Some points, each followed by its number:
tensor([ 55, -25, -51,   8, -31,  -1,  18, -10,  -5, -34,  51,  26, -10, -39,  42,   3]) 0
tensor([  3,  16,  18,   0,  17,  -6,  24,  -4, -25,  -2,  29,   5, -30,  29,  20,  -1]) 1
tensor([ 25,  -6,  -6,  32, -28,  25,  16,   3, -36,  37,  13, -26,  32, -12,  -1,  12]) 2
tensor([ 24,  -7,  44,  19,  36,   6,  31,  -6,  16,  40, -19, -28, -66,  -9,  -5,  10]) 3
tensor([ 45, -10, -24, -20,  -5,  11,  35,  -5, -54, -17,  -4,  44,  44,  25,  -8, -17]) 4
tensor([ 32, -13, -20,  12, -25,  20,  32, -10, -40,  46,  -2, -20, -25, -17, -23,  -2]) 5
tensor([  2,  16, -32,   6, -15,  -7, -31, -29,  29, -29,  44,  25,  -5, -11,  20,  17]) 6
tensor([-22, -29,  40, -37, -23, -22,  -9,  10, -40,   1,  -4,  -4,  -3, -15, -56, -25]) 7
tensor([-14, -10,  23,   7,  33,   7,  14, -11, -15,  25, -26,  -9,  42,  11,  14,  -2]) 8
tensor([ 14,  10,  34,   3,  13,  16,  -3,  47,  -1,  -4, -61, -42,  32,  25,  16,  14]) 9
tensor([ 48, -28, -43, -19,  -9,   6, -16,  10,  -8,   3, -11,   3,  -5, -11,  -8,  32]) 10
tensor([ 29,   3, -36,   7, -16,  24, -44,  19,  34, -35, -12,  18,  -5, -14,  24,  32]) 11
tensor([-14, -20,  14, -14,  -7, -33,  -4,  22, -45,   2,  -9,  11,   9,  -9, -32, -28]) 12
tensor([ 25,  26,  44, -18,   5,  18, -16,  17,  18,  44,  -3, -30, -20,  23,  -7,  30]) 13
tensor([  2,  23,  20,  34,  -3,  -2,   4, -14,  30,  19, -14,  -5,  21, -12,  26,  -2]) 14
tensor([ 31,   3, -16,   4, -26, -26,  34, -67,   4, -32,  35,  55, -32, -11, -22, -12]) 15
tensor([-31,  -8, -19, -10, -20,  14, -14,   1, -29, -25,  28, -23,  27, -18,  -8,  -2]) 16
tensor([-38,  53,  48, -30,  38,  18,  -3,  52,  -8,  24, -74, -54,  -7,  60,  -6,  16]) 17
tensor([  8,  51,   8,  23,  33,  11,  10,  20,  -7,   5, -90, -60,  33,  41,  30,   9]) 18
tensor([ -7, -15,   0, -13,  26,  -5, -33,  -2,  38, -11,   0,  10, -26,   5,  14,  26]) 19
tensor([ 15, -10, -11,  33,  34,   2,  -1, -18,   6,  14,  21,  -7, -58, -39,  16,  12]) 20
tensor([-53, -15, -16, -61,  14, -26, -26,  31, -17, -14, -24,  31, -37,  21, -45, -37]) 21
tensor([ 20, -17,  26, -20, -20, -21,  52, -27, -44,   7,  -5, -13,   7,  -9,   9, -27]) 22
tensor([  0, -43, -41, -35, -27, -12,   8,   2, -12, -16,  16,  -3,   8, -21, -30, -22]) 23
tensor([-36, -28,  29,   2,   0,   9,  -7,  18,  -8,   4,  -2,   2, -27,  -1,  -5,  32]) 24
tensor([-31,  31,   8, -18,  12, -18, -10, -11,   2, -14, -66,  -5,  -8,  30,   5,   0]) 25
tensor([ 10,  -7, -17,  46,   4,  12,  -2, -20,  35, -49,  -5,  -3, -27, -21,   9,  33]) 26
tensor([ 46,  -6, -14,  42, -49,   4,  13, -19,  15,  -4,   6, -29,  17, -13,  52,  26]) 27
tensor([ 64, -33, -37,  -5,   6,  40,  -8,  12, -36,  14,  56,  -6,   7, -35,  18,  28]) 28
tensor([ -5, -32, -12,  -1, -11,   6,  18,   7, -16,   6, -33,  -5,   8, -16,  13,  18]) 29
tensor([  1,   1, -11, -26, -28,  12,  23,  22,  -6, -37,  17, -12,  13,  27,   5,  -1]) 30
tensor([ 21,  -1, -31,   2, -13,  -7, -22, -51,  17, -11,  40,  -4,  19, -32,  24,   3]) 31
tensor([  4,   2,  -2, -37, -13,   7, -22, -12,  49, -44,   9,  24, -45, -15,  49,  51]) 32
tensor([-10,  -6,  14,   0,  -1, -36,  14,  14,  12, -18,  29,   5,  11,  30,  39,   1]) 33
tensor([-52, -15, -40, -54, -36, -12,  15, -45, -54, -12,  37,  85, -23, -11, -92, -62]) 34
tensor([ 30, -13,  -9,  18,   7,  22,  15,   7,  -3,  10,   3,   1,   8,  -1,   4,  -7]) 35
tensor([-18,  -2,   7, -32, -40, -12, -25,  23, -29,  -4,   4,  49,  -5,  -9, -48, -10]) 36
tensor([-54,  17,  28,   6,   9, -46, -37, -12,  52, -16,  14,   6, -56,  -8,   6,   9]) 37
tensor([ 12,  -8,   9,  26,  11,  -5,  -9,  14,  32,   4,  28,  26, -15,  -8,  14,  24]) 38
tensor([-10,  18,  31,   3, -12, -17,  -8, -23,  28,   1, -22,  21,  39,  33,  12,  -2]) 39
tensor([  3,  18,  14,  -6,  33,  14,  -9,  35,  -6,  52, -56, -12,  22,  10, -46,  15]) 40
tensor([-22,  -1,  21,   7,  24,   5,  17, -23,   3,  -3,   8, -28, -21, -14,  22,  11]) 41
tensor([ -7,   1,  19, -52,   8,   5,  14, -12,  -9,  48,  -9, -11, -59,  -3, -47,  -6]) 42
tensor([-55,  -5, -45, -53, -11,  30, -16, -18, -32, -58,  36,  58,  15, -38, -27, -24]) 43
tensor([-19,   2, -13, -37,  28,  22, -18,  22,  -3,   6, -17,  16,  24,  34, -20, -16]) 44
tensor([ 16,   7,  -2,   1,  -1,  -5,   4,  16,   0, -26,  50, -14,  25,  -8,   5,   6]) 45
tensor([ 16, -28, -21,  20,  -4, -24, -10,  17,  23, -25,  29, -14,   7, -12,  49,  31]) 46
tensor([ 15, -56,  22,   0,  26,   0,  23,  19, -10,  12,  -9, -10,   1,  26,  10,   8]) 47
tensor([  2,  61,  -4,  25, -13,  11, -16, -39, -19, -39,  29,   2,  30, -17,  28, -16]) 48
tensor([ 11,  -2,  18,  11, -25,   4,  21, -10, -10, -12,   1,  28, -14,   9,  45,  12]) 49
tensor([-17, -24,  22,   0,  -8, -23,  -6, -22,  13, -27,  26,  67, -17,  32,  15,  19]) 50
tensor([-31, -25, -21, -29,  26,  -4,  -7, -24, -26, -17,   9, -25, -17, -33, -45, -11]) 51
tensor([-16, -17,  16,  -2,  26,  -5,   8,   5, -32,  42,  -6, -13,  51,  14, -32, -51]) 52
tensor([-27,  12, -12,   2, -47, -22,  -4, -12,   8, -36,  20,  33,  11, -22,  18, -35]) 53
tensor([ 40, -51,  -4,  -9,  23,  14,   2,  41, -14, -10, -16,  -8,  72,  33,   1,   3]) 54
tensor([-24,   3, -11,  -4,  -7, -43,  -5,   6,   0,   8,  -9,  69,  12,  26,  -8, -35]) 55
tensor([ -5,   1, -46,   0, -33,  10, -48,  -7,  15, -24,  15, -27,  -9, -41,  45,  13]) 56
tensor([-39,  54,  48, -34,  -1, -24,  30, -13, -44,  14, -39, -87,  40,  15, -15, -18]) 57
tensor([ 67, -54, -82,   7, -39,  13,  35, -40, -21, -44,  90,  27, -12, -37,   1,   5]) 58
tensor([-40,  55,  48,  37,  33,  -1,  14,  16, -25,  16, -75, -66,  17,  39,  -2,   3]) 59
tensor([-16,   4,  17,  26,  23,   1,  11,  -2,   4,  25, -25,   8,   4,  42,   3,  30]) 60
tensor([  9,  26,  -1,  47,   7,  53,  10,   6,  26,  -9, -34,  -1,  17,  19,  -2,  28]) 61
tensor([ 15, -21, -46,   2, -41,  -9,  30, -33,  33,   5,  75,  44, -46, -31,  19,  -3]) 62
tensor([-57,  -1,   2, -32,  -9,   0, -10,   6, -21, -28,  45,  77, -63,  -4, -13, -10]) 63
tensor([-22, -13,   4,  -9,   7, -18, -14,  -4,  15, -27,  -3,  25, -15,  -6,  18,  30]) 64
tensor([ -4,  27,  51,  -5,  22, -29,  16,  45,  23,  22, -57,  13,  -1,  49,   5,  25]) 65
tensor([  0,  -2,  19,  -1,   4,  -5,   1,   2,  28,   5,  -5, -11,  -7, -15,  38,  17]) 66
tensor([-13,  35,   0,  39,  14, -18,  12,  -2,  38, -13,   3,  -9,   6,   6,  25, -14]) 67
tensor([ 25,  18, -21,   6, -16,   3,  10, -42, -13, -40,  10,  -8,  13,   9,  21,  32]) 68
tensor([ 26, -23, -24, -10,  25,  35,  -5,   8, -23,  12,   7,  -4,   4, -32, -31,  15]) 69
tensor([-30, -40,   9, -21,  18,  11, -29,  14,   0, -17,   0,  17, -13,   6, -15,   0]) 70
tensor([  2,  -6, -28, -31,  18,   9, -11,  18,   0, -27,  -9, -31, -21, -19,  35,  46]) 71
tensor([-44,  57,   3,  41,  52,  24,  -1,  18,  52, -14, -25, -39,   8,  37,  20,  51]) 72
tensor([ 22, -17,   9,   3, -31,  32, -17, -25,  38, -11,  40,  52, -16, -40,  10,   1]) 73
tensor([-46, -19,   4,  -7,  38, -34,  -7, -13,  20,  28, -32, -17, -12,  -7, -47, -25]) 74
tensor([-13,  17,  22, -37,  -2, -25,   0,   6, -30,  33, -50, -21,  41,  41, -27, -18]) 75
tensor([ 10,   4, -43,  -7,  -1,   0, -24,  18,  23,  -9,   6,  18,   1, -29,   8,   4]) 76
tensor([ 19,  57,  -9,   6,  15,   6,   1,  -6, -12,   0, -14, -13,   5,  11, -12, -12]) 77
tensor([-58, -27,  13, -15, -27, -38,  -1, -32, -35, -24,  46,  45,  37,   7,  -9, -11]) 78
tensor([  4,  34, -49, -22,   2,   7,  14,  17, -33, -26, -17, -60,  67,  -6,  -9, -18]) 79
tensor([ -3,   8,  -6,  -7, -22, -21, -38,  22,   6, -28,  21,  -9, -41, -42,   3,  18]) 80
tensor([-60, -14, -33, -82, -31,  -2, -30,  18, -12, -10, -10,  25,   9, -47, -59, -16]) 81
tensor([ 23, -21, -21,   3, -39,  15, -27,   4, -11,   1,  36,  27, -34, -42, -12, -18]) 82
tensor([ 21,   8,  -2, -13,  -7, -14,  16,  -1,  18, -29,  -1,   3, -14,  21,  27,  47]) 83
tensor([  1, -33,  -8,  26,   2, -16,   2, -26,  40,  -8,  29,  28,  42, -20,  18, -39]) 84
tensor([-13,  30,  23,   3,  15,  -7, -20, -29,  86, -17,  36,  33, -40,  -3,  29,   1]) 85
tensor([  0, -54, -29,  -7, -33,   9,  -5, -46, -19, -34,  81,   9,  24, -58, -45, -30]) 86
tensor([-12,  -3, -18,  19, -16,  -5, -11,  -9,  36, -39,  35,  60,  20, -20,  16, -15]) 87
tensor([  1,  27,  -2,  43,  -4, -24,   6, -59,  33,   0,  32,  53,  29,  14,  35, -40]) 88
tensor([ 10, -42, -31,  -1, -40,  -8,  -9,  43,  -2,  10,  14,  53, -16,  -1,   2, -24]) 89
tensor([-14, -20, -38, -26, -13,  -6, -22, -18, -41, -50,  52,   0,  29, -15,  -4, -37]) 90
tensor([ 28,   5, -25, -16,  22,   0,   4,  10, -31, -23,   4, -23,  26,   1, -18, -28]) 91
tensor([ 55,   6, -26, -17,   3,  22,  11,   4,  -6,  -9, -49, -45,  14,  25, -24,  -3]) 92
tensor([-14, -18,   2,   2,  18, -24,  15,  35,  29,  29, -22,  42,   3,   3,  -5,   9]) 93
tensor([ 25,  11,  24, -42,  28,  25,  -4,  50,  26,  63, -58, -15, -36,  28,  -6,  12]) 94
tensor([  2,  25,  26,  -9,   9, -41,  13, -21, -36,  -3, -16, -32,  13,  24,   3,  -2]) 95
tensor([ 39,  -3, -19,  30, -15,  14,   9,  -7,   3,   5,  11,  -4, -28,   1,  11, -24]) 96
tensor([-33,  -8, -12, -22, -31,  26, -15,  17, -27, -24,  -6,   6,  18, -12, -19, -32]) 97
tensor([ 34,  42,  39,  53, -10, -25,  16, -22,  32,  24,   4,  -4, -32,  18,  31,   3]) 98
tensor([ 33, -20, -67,  37,   9,   6, -18,  -1,  19, -39,  40,  32,  -4, -22, -30,   2]) 99
tensor([  2, -10, -13,  -4,  12,   9, -16,  31,  -4,   3,  -7,   8,  40,  -1,  -4,   4]) 100
tensor([-18, -20,   0, -13, -10, -13,  26, -20,  -8,  10, -43,   3,  -3,  -1, -22,  28]) 101
tensor([  1,  40,  23,  20,   9,   9, -11,   5,  30,   8, -26, -37,  20,  20,  39,  38]) 102
tensor([-20,  54,  53,  -8,  26,  21, -14,  30,  25,   0, -47, -85, -35,  -7,  39,  24]) 103
tensor([-13,  -9,   9,   8, -19,  -4, -10, -29, -18,  -5,  49,  25,   9,   2, -23,  -4]) 104
tensor([ 11,  -3, -38,   0,  -4,  13, -27,   0,  -6, -47,  11,  48,   7,   8, -13,  -1]) 105
tensor([  0,  11,  -8,  24,  10,  11, -12,  43, -69,  -6,  -4, -44,  55,  25, -22,  -5]) 106
tensor([ -7,  10,   5,   9, -20,  32, -17,  30,  46, -18,  -4,   8, -38, -15,  17,  46]) 107
tensor([  7,  -1, -10,  -6,   7, -21,  18,  19, -69, -49,   4,  24,   8,  24, -14, -27]) 108
tensor([-29,  34,  48,  19,  14, -23,  19,  29,  26,  -7, -29, -26,  28,  52,  59,  13]) 109
tensor([ 43,   8, -14,  32, -46, -13,   0, -33,  14,  -2,  45,  16,   5, -18,  19,   4]) 110
tensor([ -6,   7,  -1,  -6, -13,  -2,  -4,  -3,  -5,  -7,  -7,   6, -18, -11,  30, -15]) 111
tensor([  1, -18,   2,  -3,   0,  -5,  -4,  -9, -10, -29,  -4,   5, -16,   7,  18,  17]) 112
tensor([ 18,  -3, -22, -18, -12,  13,   1, -15, -25, -45,   8,   5,  -3,  -3, -13, -16]) 113
tensor([-25, -47,  36, -35,  40,  27,   6,  58, -45,  16, -50, -50,   7,  24,  -8,  31]) 114
tensor([-30,   4,  32,  11,  15,  -8, -18, -44, -13,  20,  29,   7, -26,  16,  -4, -28]) 115
tensor([  2,  16,   6, -11,   1,  -1,   7, -19,  23, -13,  21, -39, -21, -22,  35,  19]) 116
tensor([-22,  17,   3,  -5, -23,  10, -35, -11,  58, -36,  13,  21,   0,  14,  41,   4]) 117
tensor([-24,   5,  27, -11,   8, -28,  16,   5, -35,  32, -16,  -6,  48,   6, -39, -37]) 118
tensor([ 28,   1, -10,  18,  -5,  -5,   7,  14,  13,   8,  12,  -2, -33,  -9,   3,   4]) 119
tensor([ 10,  34,   1,  38,   6,  19,  -1, -12,  24,  34, -38, -25,  42,  -8,  42, -10]) 120
tensor([ 51,  -2, -36,  10, -10,  22,   6, -35, -43, -13,  62, -62,  13, -61, -12,   1]) 121
tensor([ 28,  49,  -8,  14,  30,  10,   9,  10,  21, -15,   4, -26,  35,  38,   1,   2]) 122
tensor([-88, -21,  43,   3,  18, -12, -14, -15, -15, -18,  -6,  41,  40,  24,   4, -13]) 123
tensor([-19,   3,  48, -14,  12, -32,  -9,  37,  29,  46, -96,   7, -54,  30,   1,  18]) 124
tensor([  0, -12, -26,   0,   0,   8,   7,  -5,  25,  -4,  -3, -16,  12, -27,  18,  -6]) 125
tensor([-19,   0, -18,  36,   2,  -1,  13, -25,  18,  18,  31,  25, -27, -30,  24, -12]) 126
tensor([ -5,  10,  -1, -18,  11,  -2, -14,  41,  38,  -8,  -9,   3, -31,   1,  -5,  11]) 127
tensor([ -3, -43, -16,  -7,   6,  -8,   9,  13, -27,  -6, -10,  35,  17,  24, -32,  -1]) 128
tensor([ -1, -21, -22,  18,  12,   8, -14,  12, -47,  12, -24, -18,  19,  22, -34,  26]) 129
tensor([ -7,   2,  -4, -15, -34,  -9,  36, -52, -61,  10,  12,  32,  24,  23, -20, -45]) 130
tensor([-19,  14,  -5, -21,  34, -11, -23,   9,  11, -34,   7,   4, -20, -15,  -5,  20]) 131
tensor([  0,  32,  -1,  16,   7,   0, -10,   4,   0,   5, -30, -33,   5,  -5, -11,  -2]) 132
tensor([ 31,  48,  40, -30,  -8, -16,  49,  36,  28,  19, -43,  23, -22,  35, -10,  22]) 133
tensor([-38,  12,  35,  -6,   4,  31,  -9,  37, -13, -15, -40, -48,  31,   8,   1,  -5]) 134
tensor([-44, -16,  -2, -15,   2, -12, -16,  -8,  -5,  19, -19,   6,  19,   7, -46, -11]) 135
tensor([  2,  -3, -26, -27, -23, -13,  -9, -13,  -9, -26,  -3,  22,  11, -23, -17,  14]) 136
tensor([-22,  41,  43,   9,  25,  22,  -3,  40,  17,  30, -49, -72,   3,  15,  42,  22]) 137
tensor([ 37,   5, -10,   0, -26,  -1,  18, -24,  -5,   4,  27,  36,   6,   1,  10,  -1]) 138
tensor([  7, -59,  -4, -17,  26,   0,  -3,  25, -47,  38,  -8, -36, -38, -14, -43,   3]) 139
tensor([ 57, -33, -19, -32,  14,  33,  32,  12,   1,  42,   8,  -9, -15, -17,   7,  -4]) 140
tensor([  8, -44, -42,  -6, -22,  10,  -8,  57, -64, -18,  24, -35,   3, -37,  -2,   5]) 141
tensor([-30,  31,   3,  31,  29,   4,   6,  17,  18,  22, -38, -60,  39,  56,  22,   6]) 142
tensor([ 46, -42,  12, -13,   1,  19,  -8,  17, -14,  14,  11, -15, -39, -30,   8,  12]) 143
tensor([-42,  44,  55, -30,  10,  -7, -15,  25,   5,  20, -72,   6,  -4,  41,  -4, -10]) 144
tensor([  5,  10,  15,  12,  -8,  36,  32,  -9,  18,  29, -45, -16, -21,  15, -33,  13]) 145
tensor([ -6,   7,  24,   8,  -2, -11,  17,  19,   8,  14,  -6, -24,   5,  -9,  -5,  21]) 146
tensor([-15,  60, -14,  34, -25, -14, -42, -29,  40, -30,  21,  69,  35,   9,  25, -35]) 147
tensor([ 12,  16, -22, -23,  -2, -31, -15,  12,   6, -31, -43,  11,   7,   7,   3,  20]) 148
tensor([ -3,  -3,  28,  19,  24,  -8,  19,  17, -45,  50, -51, -44,  37,  33, -23,  15]) 149
tensor([ 65, -27, -27,  35, -23,  -1,  39, -47,  20, -10,  62,  34,  -1, -26,   6,  -7]) 150
tensor([ 15, -43,  23,  31,  12,   3,  18,   4,  24,  26,   4,  25, -38,  17,  -6,  11]) 151
tensor([ 44,   4, -11,   6, -11,   4,  18, -24, -11,  -7,  45, -16,   4, -31,  21, -11]) 152
tensor([ 19, -31, -53, -28, -10,  31,  -6,   9, -23, -34,   0,  13, -11, -10, -13,  -4]) 153
tensor([  7, -22,  41, -37,  36,  30,  30,  56, -66,  35, -47, -96,  -2,  -1, -21,   1]) 154
tensor([ 53, -38,   8,  35,  21,   9,   5,  13,  38,  53, -29,  17, -53,  14,  45,   7]) 155
tensor([ 55,  12, -20,   7, -13,   5,  33, -40,  16,  15,  37, -15,  -3, -27,  18, -15]) 156
tensor([-15,  46, -10,  15,   3, -43,   5, -31,  39,  -6,  14,  37,  -8,   1,  32, -26]) 157
tensor([ 25,  31,  22,  15,   2,  -3,  15, -11,  31,   7, -13, -12,   4,  21,  44, -41]) 158
New points follow, each followed by the numbers of its five nearest points above, looking only along the 6 directions in which the numbered points spread most, nearest first.
tensor([ 25,  25,  20,  40,   0,  -2,   4, -25,   7,  21, -21,  -2,   2,  22,  32,  -6]) 158 14 120 67 98
tensor([-12,  -6,  39,  11,  -9,   1,   9,  14, -18,  20,  33,   6,  20,   9,  47,   3]) 1 77 33 49 111
tensor([-45, -15, -14,  -8,   3,   7,  -1,  -3, -47,  -2,  19, -14, -40, -21, -39,   1]) 51 7 23 12 97
tensor([ 21,  32, -39, -15, -31,  35,  14, -11, -56, -11, -17, -16,  14, -12, -22, -35]) 91 16 113 2 108
tensor([ -9,  10,   4, -16,  30,   3,  24,  14, -21,   1,   5, -21, -22,   6,  -3,  31]) 146 29 24 132 101
tensor([-40,   4,   5, -19,  22,  -8, -24,  12, -53, -43,   0, -18,  19,  23,  -7,   5]) 97 16 44 135 134
tensor([-17,  -2,  11,  -4,  12,  -8,  -5, -26, -13,  -4,  14, -12,  12, -17,  24,  14]) 111 125 41 1 45
tensor([-23,  -4,  12,  -4,  -3,  -2,   3,  -6,  27,  -8,   5,  48, -35,  -3, -15,  -9]) 50 64 111 19 112
tensor([  2, -10, -11,  12, -20, -22,  -7, -14, -18,  -2, -20,  49, -15,  -7, -29, -14]) 104 36 128 89 55
tensor([ 19, -20,  -3,   6, -13,  34,  12, -10, -41,  10,  11, -30,  54, -11, -41,  -2]) 91 2 129 22 106
tensor([ 15, -22,  -6,  -2,  -2,  15,  29,  -5, -14,   2,  58, -43,  17, -29,   9,   4]) 152 2 45 156 121
tensor([-22,  31, -20, -16,   9,   8,   3,  16, -24,  -7, -26,   2, -29,  -7, -25,  15]) 24 70 101 131 29
tensor([-22,  28, -10,   2,  -2,  -8,  -3, -27,   7, -10,  21,  37,  15,  21,  15, -39]) 53 84 33 157 104
tensor([  6,  25,  -5,  16, -19,   7, -10, -20,  39, -21,  15,  23,   2,  42,   6,  30]) 33 83 49 117 67
tensor([  7, -15,  34,  -4,   1,  11,   9,  -4, -23,   7,  12,  -3, -26,   5, -26,   4]) 101 1 29 24 146
tensor([ 59, -22, -22,  17, -16,  29,  27, -17,  39,  18,  18,  25, -13,   7,  22,  32]) 96 119 38 49 138
tensor([-19,  10,  14, -24,  10,  14,  17,   2, -32,  20, -28, -25,  12, -17, -13, -24]) 95 101 8 52 132
tensor([-21,  -4,   9,   8,  52, -14,  -4,  17,  -9,  12,   7,  -1,   3,  53, -37,  -6]) 101 135 44 8 60
tensor([ -4,  -3,  21,  13,  -7, -31,   1, -36,   4, -33,  50,  27,  42,  23,  35,  -3]) 84 53 88 157 33
tensor([ -5, -23, -28,  11,   2,  30, -28,  16,  46,  -7,  28, -15, -15, -37,  40,  41]) 26 46 107 56 11
tensor([ -2, -52,   5,  -4,  15, -40, -17,   3, -25,  15,  37,   7, -22,   0,  -7,   3]) 101 82 112 24 111
tensor([ -1,  -1,  10,  19,  -2,  16, -14,  11,  -7,  49, -28, -28, -23,   4, -12,   2]) 145 13 146 47 101
tensor([ 40, -15,  -8,  18,   5, -16, -13,  52,  27,  18, -30,  13,  20,  20,  22,  17]) 61 83 47 93 60
tensor([ 32, -14,   3, -18,   8,  17,   0,   7,  -9,  17, -26, -26,   5,  -5, -18,  -5]) 29 47 129 92 69
tensor([ 23,  33,  13,  31, -11,  -5,  32,  -5,  -5,  17, -31, -27,  26,   2,  23,  28]) 120 122 158 14 77
tensor([ -3,  12,  12,   1,  10,   9,   9,  21,  -4,  30,   0, -24,  -5, -19,  -5, -32]) 146 101 132 1 77
tensor([  9,  22,  -1,  63,  -3,  13,  22, -45,  46,  29,  34,  30, -34,  -4,  53,  14]) 98 126 110 38 49
tensor([  4,  28,  38,  30,  33,  23,  15,  26,   0,  45, -70, -84, -16,  15, -20,  14]) 137 59 13 149 9
tensor([ 17, -12,   9,  -6, -24,  12,  -8,   9,  44,  -1,  11,  46, -35, -28,  61,  32]) 38 32 26 107 19
tensor([ 20, -18,   9,   3,  10,  -7,   9,  -8,  28,  15,  24,  25, -38,  10, -33,  18]) 151 119 38 49 1
tensor([-11,   4,  36, -20,  18,  -7,  -8, -26,  33,   6,  13,  12, -64, -16,  44, -16]) 37 126 85 41 20
tensor([ 17, -19, -14, -27, -36,  -4,  -2,   2,  -6, -11,  24,  32,  -4,   5, -22, -50]) 104 136 23 113 89
tensor([ -1,   7,   0,  -4,  12,   9, -28,  19, -19,   7,   8,   3,  34,  -5,  34, -43]) 30 77 100 45 91
tensor([  0, -22,  -2, -32,   1,   1,  -2, -19, -12,  -4, -11,  19,  -5,  35, -41,  28]) 101 128 70 12 135
tensor([ 11,  20,  23,   9,   1,  53,  22,  43,  -9,  34, -52, -41,  -5,  40,   8,  39]) 9 40 13 94 145
tensor([-19,   3,   3,  10,  18,  39, -12,  24,  19,  20, -21, -29, -12, -37,  23,  42]) 71 66 13 127 146
tensor([ 20, -16,   5,  15,  32, -11,  -1,   3,  -2,  32, -15,  -5,  15,  18, -21,   4]) 47 145 101 8 29
tensor([-12,  22,  48, -24,  28,  12, -19, -10,  10,  46, -57, -35,  29,  33,  27,  10]) 142 59 137 9 109
tensor([ -4,   4, -18, -12,   3,   6,  11, -15,  16,  -4,  20,  31,   8,   5,  -4, -28]) 104 84 33 111 138
tensor([-58,  22,  45,  27,  41, -44,  -3,  20,   4, -12, -74, -54, -14,  18, -22, -15]) 144 17 25 59 134
tensor([-24, -27, -17,  -7,  30,  20,  27,  17, -63,  50,  -9, -43, -15,  -8, -43,  21]) 139 129 5 154 69
tensor([ 12, -11,   9,  -1, -45, -15,  16, -52, -25,  18,  34,  58, -12, -24, -26, -33]) 15 104 130 138 84
tensor([ 12, -15,   0, -19,  -7,  13,   5,  10,  -5, -15,  30,  -8,  -8, -10,  14,   9]) 125 112 45 111 76
tensor([ 17, -14,  -3, -32, -18, -19,  32, -13, -39,  -2,  10,  34, -24,  -6,  -3, -50]) 104 12 22 23 130
tensor([-45, -14,  19,  -5,  24,  39,  -3,  44,  -2,  -6, -39, -27,  38, -12, -17,  -2]) 134 44 129 40 132
tensor([ -2, -10,   8,  21,   2,   6,  43, -18, -16,  -1,  22,   1,   4, -13,  21, -25]) 1 96 22 138 152
tensor([-35,  12,  -7,   3,  14, -12, -37, -42,   4, -21,  -7,  39,  18,  12,  20, -37]) 53 33 123 39 157
tensor([-19, -10,  12, -11,  -7, -11,  11, -19,  -7,   5,  43,  17,  20,   5, -14,  -7]) 104 1 111 113 115
tensor([ -4, -25,   6,  -5, -11,   2,   3,  15, -24, -19,  36, -28,  -8, -40,  -9,  34]) 69 125 113 80 51
tensor([-10,  15,  14, -10,  23, -28,  -4,  26,  -5, -14, -38,   2,  50,  33, -21, -13]) 44 75 8 25 100
tensor([-10,  -4,   9,  21,  -3,   4, -15, -25,  63,  -1,  21,  51, -48,  14,  -4, -11]) 50 85 38 126 73
tensor([  9, -12,   1,  11,   1, -15,  -7,   3, -34,   9, -21, -14,  12, -24,  -3,   6]) 29 91 146 129 101
tensor([  0, -63, -25,   6,  20,   6,  -4,  36,  23, -10,  24,  34,  20, -16, -21,  19]) 89 153 10 76 105
tensor([ 60,  24, -36,  28, -28,   0,  -5, -16,  48, -16,   9, -12,  -5,  -8,  23,  -6]) 27 46 26 68 110
tensor([-16,  -7, -22,   3,  -8,  18,  13,  -6,  53,  -2,  -9,   3,  -3,  -6,  11,  21]) 83 38 112 66 19
tensor([-12, -10,  17,   2,   5,  13, -29,  10,  30,  22, -30,  -2, -18,  -8, -43,  20]) 24 127 101 70 146
tensor([ 21,  -7, -40,   9,  -9,  -5,  -8,   4,  13,   7,   7,  23,  -5, -42, -54,   0]) 82 136 113 23 153
tensor([ 56,   8, -26,   4,   9,  18,  28,  27, -10,   2,   5,   4, -14,   7,  -8, -11]) 35 29 96 140 47
tensor([-32,  71,  38,  51,  41,   7, -21, -14,  40, -19, -26, -13,  49,  24,  24, -11]) 109 72 67 102 142
tensor([-24,   0,  16,   0,   5,   0,   9,   3,  16, -13, -21,  21,  34,   0,   9,   6]) 33 148 39 111 112
tensor([-16,  13, -24, -23, -33,  -9,  20,   1,  -4, -10,  18,  43, -20,   5, -11, -19]) 104 136 36 50 53
tensor([ 44, -29, -17,  33,  -5,  15,  31, -28,  10,  38,  33, -33, -27, -36,  30,  -7]) 156 96 152 20 119
tensor([-41,  11,  20, -11, -10,  29, -20,  -1,  -9,  22, -20, -40,   3,   9,  14,  -4]) 132 146 134 95 77
tensor([ 24,  14,   4, -36,   5,  18, -19,  25, -10,   9,   1,  -9,   5, -11,   7,   7]) 29 112 125 100 30
tensor([ 43,  15, -15,  12,   2,  24, -31,  17,  29, -11,  26,  -5, -51, -23,  53,  17]) 26 46 107 32 38
tensor([ 39,  10,   5,  21,   1,  -5,  33,  15, -11,  32, -63, -51,  19, -13,  30,   2]) 92 120 145 8 9
tensor([-32, -16,  21, -17,  17,   5,   4, -11,  15,  11, -10,  -6, -25, -29,  13, -10]) 24 41 111 1 146
tensor([-30, -11,  30,  38,   4, -28,  -1, -18,  52,   9,  50,  20, -29,   6,  37,  20]) 85 126 157 38 49
tensor([  2,   3,  22,  17,  17,  -5,  20, -12,  12,  -9,  35,  -7, -12,  -8,   5,  -6]) 1 111 41 126 49
tensor([-31,  -8, -16, -21, -23, -14,  -2, -57, -27,  -7,  28,  29, -31, -12,  -4,  18]) 104 82 126 136 53
tensor([ 41,  -3,  32,   3,  -5,  25,   8, -22,  49,   6,  15,  18, -23,  12,  32,  32]) 38 119 49 83 66
tensor([ 25, -14,  -8,  35,  -6,  10,   0,  43,  -7,  36,   1, -44,  36, -24,  -7,  16]) 92 2 35 29 129
tensor([-44,  -4, -34, -11,  22,  -9, -32,  27,   6, -27,  28,   1,  27,  10,  19,  24]) 148 131 30 76 136
tensor([-26, -22, -22, -10, -17, -22,  -4,  14, -30,  -6,  -5,  26,  35,  20, -22, -15]) 108 128 12 97 44
tensor([ -5,  24,  26,  19,  22,   5,   9,  -3,  21,  -1,  19,   7,  14,  21,  -6, -16]) 33 14 1 39 67
